Named moves (each a turn or a mirror), then the moves between two rows, first move first; the first pair answered:
tubeg (before -> after):
[-15   7   4   9 -16  14   5   3  -5   9  -4  -4   0  -6  -1  -4  11   7
  -3  -5 -21  10  12 -17  -1   7   3 -21   7  11] -> [-13   7   5   8 -16  15   6   3  -4  10  -4  -6  -1  -6  -2  -4   9   7
  -3  -6 -20  11  11 -17   0   8   3 -22   6   8]
[ -3  14  -6   0  -1   4   5  -3  -6 -29   8  -4   2  -2   2  -7  -1  29
  -3 -10   6 -13  -6 -16  -5  16 -19  14 -20 -26] -> [ -3  12  -7  -1  -2   6   5  -3  -6 -27   6  -4   1   0   4  -6  -1  28
  -4 -10   8 -13  -4 -14  -5  14 -20  12 -19 -24]
[  1   5   1  -9  21  10  -7  28  -1  20   5  -9  13  -1  -5  -7 -17  13
  -7   3  22 -13 -18 -10  16  14   9   7   1   1] -> [  0  23  -2 -44  -7   1  -2  -1  -5   8   1  16   9  -8  10  -5 -12  -3
 -15   1  11 -21  -4  -6  11  -4   6   7  -5   3]
pivo (before -> after):
[  8   9  -9  19  27  25 -17  31  12  17   4 -11  -3   8  -7 -15  12  -4
 -15  17  31 -11 -19 -36  -2  11  13  -1   6   4] -> [ 11   8   1  28   7  17 -10  20  13  22   2  -9 -19  12   1   5  35 -35
  -4  20   8   3  13 -18   3   1  20 -15  25  13]
[ 13 -25   5  19   2 -13  13   6   3  -3 -13  -8   0  -3  -5  16   0  -7
  19  -4 -20  20   2  32   2  10 -21 -11  12  -6] -> [  8 -22  -3  12  18  -7   9  18   4  -6  -9  -8  13  -3  -8   2 -15  18
   9  -8  -1  12 -26  18  -2  16 -27   0  -1 -13]
[ -2   3  -2  -9  -5  -6  -1   2   0   9  14   2  -2   4   8  -1  13 -15
  -3   2  -8 -12  10   1   7  -3  10  -8  -2   2] -> [ -3   2  -7 -12   4  -1  -6   9  -1   8  14   2   2   3   3  -9   2  -3
  -7   2   2 -19  -8  -9   3   1   7  -1 -11  -2]
[-15  -1  11  11  21  12 -12   5   3  15  10  -9   6  -6 -11 -16  -8  15
   0   9  20   2  -4 -17   2  14   8   4   6  17] -> [-13  -2  18  20   4   5  -5  -5   4  18   7  -9  -6  -2  -5  -2   9  -9
   6  10   1   9  22  -3   4   8  13  -8  18  23]
fomo (before -> after):
[ 13  -7  15 -17 -10 -25  -3  -4  -9  15   2   4  -1  -4 -11  11   5 -28
   6 -14  -3  -3  -4  26  -3   7 -10 -15   3  -7] -> [ 12   1  14 -28 -11 -22  -6  -3 -12  15   5   6   2  -6  -9   9   5 -27
   0 -11   2  -7  -4  22  -3   5  -5 -14   1  -4]
[  4   7   2 -16  -5 -30 -12  20  11 -15   1  -6  15  11 -11  -3 -12  19
   3   2   2 -21  -6  19  -1  12 -13   9  -8 -26] -> [  5  -1   1 -10  -4 -32 -10  18   9 -12  -2  -9  15  12  -9  -2 -14  14
   7   4  -6 -17  -4  26  -3  16 -15  11  -7 -25]
[-11   5  14  15 -12   2 -10  -9  -1 -15 -17  10   0   9  -4  13  19   7
  -1 -11   7  -4   7 -11 -14  -5  -3   8   0 -14] -> [-14   0  14  16 -15   3 -11 -11  -2 -12 -20   9   1  10  -5  15  20   3
   5  -9   1   0  11  -8 -17  -3  -5   9   6 -16]
Then:
(two moves a pair)
[ -4 -11   3 -28   4  -2 -22  21  -6  18   9   3  27   1 -10 -11 -11  -4
   1  -3  15 -17 -14  24   7  14   3  -3  -5  -5] -> [ -5  -9   9 -35 -16  -9 -15   5  -4  17   6  12  14   2  -2  -2   1 -24
   5  -1   0 -17   7  35   9   4   5  -8   4   1]  tubeg, pivo
[  0   1  22   0  -7 -10 -16  -3   8 -22   4   8 -13  -7  -3  -2   6  10
 -12  -6   6 -10 -10  -6  -2 -11   4  15 -16   4] -> [  1  -5  29  15 -10 -11 -14  -1  11 -16   2   2 -20   0  -4   8  18  -4
  -3  -6  -6   0   6   5   3 -11   9   9  -4   9]  tubeg, pivo
[  8 -18  16  31   6   7  14   1   7 -11  -8   0 -10  -5   8   8  -5 -15
  -8  20 -25  17   3  16  -7 -13  -1 -16   6   5] -> [  4   0   7  -8  -3   3  12  -9   2 -24  -8  21  -2 -14  16  -6 -22   0
 -23  18 -15  -2 -13   2 -15 -20  -8  -5 -14   0]  pivo, tubeg
[  6  -8  27  21  11   2   1  31  11   9  20 -12  -2   8 -12  11  18  -6
  -8  -7  20  -1  19   2  19   0  20 -16   8   2] -> [  5   2  25 -10 -22  -9  12  -4   7   2  13  13  -6  -1   1  20  19 -29
  -7  -3  -8  -4  35  15   9 -14  13 -13   8   1]  fomo, tubeg
[ 13 -14   3   7   8 -18  10   3  -3   0  -2   2   3  11  -4   8   0   5
   2 -14  -9  11  -6  17  -3  15  -4   0   1  -7] -> [  9  -5  -3  -9   5 -21   9  -1  -7  -5   0   9   7   5  -2   0  -7  10
  -3 -14  -4   3 -17  11  -5  12  -5   3  -9  -7]  tubeg, pivo
[ -5  -5 -15  22  -6  -5  19  -2   7   3   2  -2 -15 -13   1  -2  17 -13
   0 -10 -15 -13  21  -5  -9  -3  -5   5  -6  -3] -> [ -6   0 -23   9   1  -1  17   2   6  -4   4   1  -7 -20   1 -16   4   2
  -9 -11  -4 -22   0 -15 -14   1 -12  14 -17  -7]  pivo, tubeg
[ 11 -24   1  15  10   4  -1  12  -3  -1  -7 -12   7   6  -9   4 -14  11
  11  -5  -2  11 -22   2   0  20 -15   5  -2 -10] -> [  7  -2  -3 -25 -21  -8   4 -14  -7 -14  -9  14   3  -1   6   5 -13  -2
   2  -5 -10  -3 -13   3  -6   2 -19   6 -11  -8]  tubeg, pivo
[-12   5   3   6   8  -6   2  11  -5  -1  13  -9 -25  10   1   8  25 -24
  -5  -6   2  -7  19   5  -9  -3  20 -10   3   5] -> [-16  19  -5 -19   5  -6   0   7  -9 -13  14   6 -14  -1   3  -6   8  -6
 -19 -11  15 -24   0  -8 -15  -4  12   2 -14  -2]  pivo, tubeg
[-11   4 -10 -20  -1   0  -8 -12 -12   6  -5   9   0 -15   8  -3  -9 -13
 -11   7   9  -7 -10   6  -4   5 -11  -2   6  12] -> [ -6  -8  -4   5   4   2  -7  -5  -7  17  -4  -7  -4  -7   4   5   1 -24
   1   9  -1   6   0  16   3   9  -5 -10  18  15]  tubeg, pivo
[  0   4  10   9  -5 -12   8  -4  14  -8  12   2 -10   6   1  15  18  -9
   5 -11   5  -2  12   4  11  -6  10 -21  -1   5] -> [ -7  16   2 -11   0 -10   6  -3  12 -18  12  12   0  -2   2   1   2  10
  -7 -14  18 -16 -10 -13   6  -5   3 -10 -20  -2]  pivo, tubeg
[  0  -6   5  -6 -14  -3  -9  -8  -2  14  -7   9  -3  -3  -1  -3  -1 -23
   5   7  -4  -1   8   9  -2   3   8  -5   8   6] -> [  0 -15   2   7   6   3 -14   7  -3  20  -5  -2   5  -4  -9 -10 -10  -9
   5   6   9   1 -11   4  -2  16   7   0   3   2]  tubeg, pivo
[ -9   8  14  26  14   8  -3  22  -8  19   3  -9  12   1   8 -19  13  -4
   3   6  19  25   2  -2  36   7  18 -21  26  21] -> [-11  35   7 -22 -20  -5   3  -9 -10   3   3  24   9  -9  24 -20  12 -19
  -9   4   6  10  12  -3  29 -11  12 -15  15  21]  pivo, tubeg
[  8  27  -6 -23  17   6 -12  27  -3   4  26   8  19   7  -2   0 -20  32
  -3  -8  32 -20 -14 -16 -10  -2  19  -3 -23  18] -> [ 15  32   7 -21 -18  -8   3   0   3   9  22  20  -5  12   7  27  12 -15
   8  -5  -4  -9  37   9  -7 -20  27 -21  -4  31]  tubeg, pivo
[ -4 -17   6  27   6  -6  21  27  12   3  -5   1 -12  20  -6  -1  10  13
   7   1 -14  25 -20  30   0  -8   7  -1   7 -19] -> [ -8   3  -5 -15  -6 -12  23  18   8 -12  -6  25  -3   9  -1 -15  -5  24
 -11   0  -5   6 -36  14  -9 -15  -2  11 -13 -25]  tubeg, pivo
[-14   7  -6   8  -2  -2  16 -16  -1 -10 -17 -22  16  12   6  13   4 -14
   7   2   1 -10   1  -7  13   5   5 -12  16  15] -> [-17  14  -8  -8  -3  -2  13 -18  -3 -16 -18 -15  22   7   6   4  -4  -6
  -1   1   7 -17  -8 -15   8   5   2  -6   6  11]  pivo, tubeg
[-19  13   5   4  11   5  -5   8 -17  19   7   0  -5  -2  -4   4   7 -14
 -11  -4   4   8   3   3  17  10  17   5  12   5] -> [-18  22   2 -14  -1   5  -6   0 -18  14   6  13  -3  -5   1   0   6 -15
 -14  -6   2   1   2   3  13   4  12   8   6   4]  pivo, tubeg
[-20   5   2   3   8  23   8  12   8  12  11   3   0  -2  10  -5 -29  -9
  -3  20  15   2   4 -16  10   8 -16  -1   0  14] -> [-19  12   4  -6  -6  18  14   3  11  11  10  11  -6  -4  17  -2 -25 -22
  -2  17   4   0  14 -12   8  -1 -14  -6   1  17]  tubeg, pivo
[  2  -6  12  -3  19   4 -20  29 -11  21  13 -14   9   7 -12  -3  12  -7
 -15  -4  27  -6 -10   7   6  14  16  -1  10  14] -> [  6 -19  15  14  22  -1 -16  29  -6  14  11 -19   7  10 -16   5  11  -6
  -7  -6  16   4  -7  19   4  18   7  -1  13   6]  fomo, fomo
[  0  12   6  -3 -16 -13   9  -5   2 -13   8   2  -7   1  -1   9   9  -5
   4  -4  -6   0   8   1   5  -6  -4  -3  -8  -7] -> [ -4   6   4   0   1  -6   3   8   1 -13  11  -5   1   1  -8  -1  -2  16
   2  -5   9  -3 -12  -6   0   1  -6   4 -14 -10]  pivo, tubeg
[ -2  -8  -4  19  10 -22   5   8 -16   1  11  -2  -9   0   0   4  13  -3
   2  -4  -1  27  10   5  20 -22  -3 -11  -8  10] -> [ -3  -1 -11   6  18 -18   3  13 -19  -6  13   3   1  -6  -1 -12  -3  15
  -6  -8  13  16 -11  -8  15 -20  -9   0 -22   3]  tubeg, pivo
[  0   0  -7  -8  -1   4   6  -8   2   4  -9   2  -5  -3   2  -6  -5  12
  -8   3 -14   6 -10  -2  -9  -6  -5  12  -9  -5] -> [  1 -10  -2  12   7   8   7  -1   4   9  -8 -10  -7  -1  -1  -2   0   9
   0   2 -12  13  -6   0  -3  -1  -2   7  -1  -4]  pivo, tubeg
[ -5   6   2 -33 -22 -20  13 -42  -9 -27 -11  23   1  -7  22  -9 -23  11
  11  -4 -26   3 -22  -3 -21   1 -25  14  -1 -21] -> [ -5 -17   7  17  29   2  -2   4  -7 -12  -1 -15   8   3   1 -17 -29  44
  12  -6   6  13 -50 -16 -11  24 -14  12   3 -21]  fomo, tubeg
[  0   8   4 -20  -3  -9 -10   2  -7  -3   1   5   8  -1   0  -5  -8   5
  -9  -4   7 -11  -9   2  -3   1  -4   8  -8  -2] -> [  3  -1  11  -1  -9 -11  -5   0  -6   3   0   0  -4   4   0  10   9 -17
   1  -3  -7   2  11  18   1   1   2  -4   9   1]  tubeg, pivo
[ 20 -16 -27 -30   4  -6   2  -8   7  -4 -12   8  23  -7   7  -8 -31  -2
  17   9 -21 -12 -19   2   0   1 -10  30 -12   2] -> [ 24 -28 -15  -6  -2  -8   7 -10  10   8 -14  -3  12   2   7   8 -10 -28
  30  12 -39   3   7  18   8   1   0  16   8   9]  tubeg, pivo
[ -9  13 -12   1   3  16  -4  -3   7  10  -4  21  15 -10   5 -16 -15   2
  -1   8   9   3  -8 -23  -8   0 -20  -4  -1  15] -> [-11  22  -5   0 -10  10  -2  -6   9  11   4  25   4  -6  10  -8  -1 -13
  -4   6   5   6  14 -20  -2 -10 -13 -12   4  21]  pivo, fomo
[ -5   2  -8   9  -6   5  16 -21  -5   5 -16   2  -6  -7   9   0  -3 -15
   5  15 -20  15   8   1   2  -5 -14  -1   4   8] -> [-11  13 -13  -9  -5  15   8 -16  -8   4 -10   8   1  -9   7 -16 -14  -3
  -9  14  -1  -1 -10 -14   3  -4 -10   4  -7   8]  fomo, pivo
[-12  -8  -4  -4  -9  24  15 -19   5   5 -22  23 -18 -14  14 -16 -16 -12
  10  10 -19  20   4  -2 -15 -12 -10   9   6   4] -> [-12 -16  -7   5  12  35   8  -5   5   4 -19  14 -12 -13   4 -27 -25   8
   7   9  -4  20 -14 -11 -17  -2 -13  17   0   3]  pivo, tubeg
[-14 -20 -15  13  -1  16   3 -35   1   8  -5  19  15  -6   9  -9 -35  13
  11   7 -24  19 -10   9 -19  19 -26  19   0  -4] -> [-16  -6 -11  -2 -18  20   0 -49  -1  19  -4  26   6  -6  16  -6 -19 -13
   6  11 -33  15  10  15 -13   9 -12   8   8  10]  fomo, pivo
[  7  11   2  11   7   6  -2   1   2   7  -8   0 -14   3  -2   6   8   1
  12  10   0  -7   5   2  -2  -6   3  -2   6  11] -> [  4  21  -3  -4   1   5  -3  -3   1   0  -9   9  -9  -3   3   2   5   5
   3  11   4 -15  -3  -5  -6  -8  -1   2  -2   6]  pivo, tubeg
[ -7  10   3   4   5   0   1  11  -3 -20  -3   8  -5  16  -2  23  24  -3
  -8 -13  -8  -5  16 -14  10 -18   3  22  -7  16] -> [ -8   4   4  14  17   4  -3  20  -1 -18  -1   0   0  19  -7  20  19   7
  -4 -11   0  -5   5 -20  12 -11   3  24  -7  17]  tubeg, pivo
[-22  14 -23   1   2  25   6 -37  13  -9   1  17  -1 -13  22 -17 -13   4
  -2  -1  -9  16 -12 -29 -11   2   5  24 -18  -3] -> [-20  21 -17  -1  -9  20   5 -41  17  -7   7  19 -11  -9  23  -9   2  -9
  -5  -4 -11  16   9 -28  -4  -6  15  15 -12   1]  pivo, fomo
[-23   7  -6   5   5  18 -15   5 -22  22  10  -8 -15   3   9  -1   3 -21
  -5  14  10  -4  -4 -12  13  11  -2  -8  15  17] -> [-25  12 -12  -9   2  18 -16   0 -21  16  11  -2  -9   0  11  -6  -2 -16
 -12  12  13 -11  -9 -20   7   7  -7  -3   9  15]  tubeg, pivo
[ 11 -13   1   4 -20 -18  -9  -4  14 -21   7  13   6  -3   0  19  24 -14
   2   5   1   0  18  -3   7  -8  12   3   0 -10] -> [  8 -25   0  19   4  -8 -16  19  15 -16  10  -4  12  -2 -12  10  12   7
   1   7  18   0  -4 -12   6   5  10  10  -3 -13]  tubeg, pivo
[-12   7  -4  19  12  28  10   0  12   2   1  -4 -12  -2  10  -7   4   2
  -4   5   5  12   3 -29   2  -5   8  -5   5   3] -> [-14  19  -8   2   3  24   9  -8   8  -2   1   6 -12  -7  15 -10   1   1
 -10   7   3   6   2 -30  -4 -10   6  -2  -3   2]  tubeg, pivo
[  2  -3  13 -18  -7  -7 -10  -7  -7  13  -2   2   3   1   1  -5  -7 -16
   8   4  -4  -5   1  15   4  12   1  -4   9   6] -> [  1 -10  12 -10   5   0 -15   4  -7  15  -1  -5   9   1  -5  -8  -9  -6
   7   5   4  -5  -6  12   7  18   0  -3   9   2]  tubeg, pivo
[  0  -6  -6   4   2   3  -5  -4  -2  12 -19 -12  10   1  -6  -8 -18   6
   9  12  -1  -3 -12   9   0   9  -5   1   1  -1] -> [ -1   7  -9 -15  -8   1  -3  -9  -4   8 -14  -3   9  -3   2 -11 -19  -1
   3  13   1  -9  -8   6   0   3  -3   0  -3   1]  fomo, tubeg
[ -3  -8  -3   0  -2   3   2 -18  -6   7 -10  -5   5  -4   4  -3  -8 -10
   3   9 -15   1  -1   6  -7  11 -12   2  15   4] -> [ -3   1  -4 -13   2   6  -3 -12  -9   4  -4  -2   7  -6   6 -14 -15   1
  -5   8   2  -7 -14  -3  -6  10  -9   6   7   2]  pivo, fomo
[ -3  19   6 -23  -6  -7  20 -13   7 -28  -6  25 -17  -6   3  11   6 -19
  21  -1 -24  -9   4  11  15 -20 -10  10   1  -2] -> [ -6   4   1   0  34   8  10  20   5 -25  -1   6   1  -8 -13  -6 -13  21
  14  -3   4 -11 -35  -6  16   0 -12  21  -8 -10]  pivo, tubeg
[ -3 -11  -1  25  12  17   8   6   7  13   0 -18  -9   4   0  -9  14   0
   2   4  11  10   6 -24   7   5   1  -3   5  17] -> [ -6  11 -10 -13  -2  10  11  -9   2   0   2   3  -3  -6   8 -20   1   5
 -13   4  16  -7  -4 -34  -1  -6  -7   9 -14  10]  tubeg, pivo
[  3  -6   0  15   4  -7  -2  13  -4  11  12  -7  -3  12  -7  13  15 -16
   8  -7   4   5  15  15  11   1   8  -4  15   2] -> [ -3  16 -10 -28 -14 -13  -1  -3  -4  -5  10  17   3   4   3   1   2  -8
  -9 -10   7 -16   2   5   2  -9   2   6  -4  -2]  pivo, tubeg
[-18 -20  19  -4  13 -16 -16  10 -10   4  -6  -2  20  -4  -2  -7 -20   2
  -5  12  23 -11 -34  11  -4  17  -6   8   7  11] -> [-17  -8  20 -25 -20 -30  -7 -18  -9   0 -10  16   8  -6  10   4  -5 -26
  -6  11   4 -12  -9  20  -4   1  -6   2  11  16]  tubeg, pivo
[ -8   5 -15  -5  -5 -19   8  -5  -8   3   6   6   5   4 -21   8   4 -15
  -5  10 -28 -10 -13  -4   6  -6   1   7  -6   1] -> [ -6  -5 -14  13   5 -16   7   5  -8   9   7  -7   6   6 -26  11   5 -10
  -2  10 -24  -5 -14  -1  11   0   3   3   0   0]  tubeg, pivo
[-12   2 -13   0  -1   2   0 -10  22 -24  -1   1 -16  -3  11  12  14   0
 -17   1 -16  -2  11 -15  -4 -32 -10  12 -17  -1] -> [-10 -15  -7  28  16  10  -3   7  25 -14   1 -16 -17   6   2  16  18   4
  -9  -1  -9  10   9 -13   2 -20  -7   7  -7   1]  tubeg, pivo
[ 12  -4   7 -19  -6 -11 -16  13  -2 -29 -13  10  15  -4  -4  16  -3   5
  -4 -15  -1   9  11  -2  13  -6 -11   3  -7  -9] -> [ 15 -10  10  -1  -2 -10 -17  18  -2 -23 -15   0  12  -1  -8  19   3  -2
   3 -14  -5  14  18   3  17  -4  -6   1   0  -9]  tubeg, pivo
[ -5   4  -2  20  18  25  -4  12   6  10   6 -10  -3   3  -3 -13   4   8
  -6   7   8  -1  -4 -18   3   0  13  -2  10   7] -> [ -3  17   0   0 -10  15   5 -12   5   7   3   4 -15   0  12  -3  14 -16
  -6   7  -9   0  18  -8   1 -15  13  -6  10  12]  pivo, tubeg
[  5   7   4 -13 -19 -34  -8   3 -17 -14  16  -3  -6  14 -16  22  19  -4
   8 -22  -8 -12  23  32   7  -3   7 -19 -11  -4] -> [  6  -7  -2  -1   4 -30  -8  19 -18 -25  13 -12   5   9 -25  11   3  25
   8 -27   3 -11  -6  25   1  10  -8  -8 -24 -15]  pivo, fomo
[  4   5   2   1  19   6 -11  18  -4   7  12  -6   5   3  -8  -8   2   6
 -10   4  30  -5  -6 -16   4   9  10  -3   2   8] -> [  5  10   9  -1  -2  -5  -3   0   0   9   6  -1  -7   5   0   7  20 -23
  -1   6   8   1  22  -2   6  -3  16 -12  13  15]  pivo, tubeg
[ 24  15  18  12  14  -8 -26  38 -12  15  14 -25 -11  10  10  14  23  -8
  -1 -22   1   7  26  15  20   2  -4  -9  19   6] -> [ 16  31   2 -26  16  -6 -29  36 -18   0  18 -11   6  -3  11  -5  -3  22
 -20 -26  23 -15  -9  -5   9   1 -17  10  -9  -4]  tubeg, pivo
[-15  -2   9   1 -16  15  -9   9   5   4  -4   5   7   4   2   7  -2  -8
   3   7 -12   0   5  -9   6  -3   2  -9   7   0] -> [-15   1   4  -8 -16  14  -8   8   5   1  -4   8  12   1   3   0  -9   0
  -1   6  -7  -6  -5 -16   4  -2   0  -5   2  -4]  pivo, tubeg
[  0  -8 -11 -15   9 -12 -27  32 -17 -10 -22  13  11   7 -16  -1 -21  16
   2 -23 -12 -14 -10   5  -2  20 -10  19   8 -23] -> [  5 -16  -1   4   1 -16 -23  27 -13   1 -22   7  -6  14 -14  17  -1 -12
  16 -20 -31   3  15  23   6  17  -2   5  27 -15]  pivo, tubeg
[ -4  24  10 -17 -44   9   7 -22  -9  29 -19  16 -10 -21  36   5   0 -35
 -16   6 -37   1   1   1   6  -1  -6  -3   2   5] -> [ -7   7   0   2   5  30  -7  17  -7  32 -16  -7  15 -20  17 -19 -29  16
 -25   3   1  -5 -51 -22   6  23 -11  10 -11  -6]  pivo, tubeg
[  8  12 -10   5   5  15  -3   2   6   7 -23  20  15   1  10   1  -6   2
   2   6  -4   1  -4  17 -10   9 -13   0  -3  18] -> [  6  18  -9   3  -2  13  -4   0   8   9 -20  23   9   2  12   6   1  -4
  -1   6  -6  -2   5  14 -10   6  -5  -4   1  23]  fomo, pivo
[  9 -15 -12  -6  -6  -4  -1 -17  14   4 -22  16   0 -16  13 -12 -15 -15
   8   9 -26   4   6  11 -11  -7 -20  -3   4   7] -> [  6 -20 -12  16  25  12 -14  11  13  19 -13  -5   7 -12   1 -24 -18   4
   5  12   1   4 -13  -3  -3   8  -9  -5   7  12]  fomo, tubeg
[ 10 -11   7  37  15   8   0  17   5   4   7 -15 -15   6  -2   5  17  -2
   9  -5   1  20  14  -6   6  -2  20  -7  10   6] -> [  5  21  -5 -23 -17  -7   4 -17   3 -17   5  20 -13  -8  16  -3   9  -9
  -7  -7  -5  -4  16 -11  -6 -21   9   2 -11   3]  pivo, tubeg
[ -8   4 -15 -17 -11  16  22 -47  -5  -8 -18  23  11 -14  13 -14 -28  -7
   4  10 -11   0 -22  -4 -13  -2 -22  10   1  -9] -> [ -8  -7 -12  16  30  28   8  -7  -2   1  -6  -4  14  -5  -2 -23 -29  24
   2   5  24   2 -42 -24  -3  11  -8   8  -3 -11]  fomo, tubeg
[ -9  -5  -9  19  -7  20  11 -10  -2  31 -14  -9  -1  -3   6  -4   4 -19
  15   4 -23  13  -8   5   1  14   4  -7  19   6] -> [-14   2 -20   1   0  24   8  -4  -4  19 -13  -3  12 -11   6 -21 -15   7
   1   1  -5   0 -36 -11  -6  15  -4   7   2   0]  tubeg, pivo
[-18  -8 -11  -4  14   1  -6   0  -1   4  -2   4  16   9 -15  -9  -2  18
  -3 -13  19  -7  -1 -17   4   1  -4   0  -3 -15] -> [-13 -16  -5  13   4  -6   0  -9   3   5  -6   1   2  15 -10   7  13  -4
  12 -13  -6   6  25   2   7  -3  -2  -9  10 -11]  fomo, pivo
[  0 -12   5  -7  -8  -8  -8  -2   1 -25  -5   2   8  -1   3  -1  -7   5
  -1  -7   1  -1  -9  -1  -2  -9 -21  15 -12 -19] -> [  3 -20  14   8 -14 -12  -4  -3   3 -18  -8  -1   0   5   4   8   6 -10
   7  -6 -12  10  11  10   3  -9 -17   6   4 -11]  tubeg, pivo
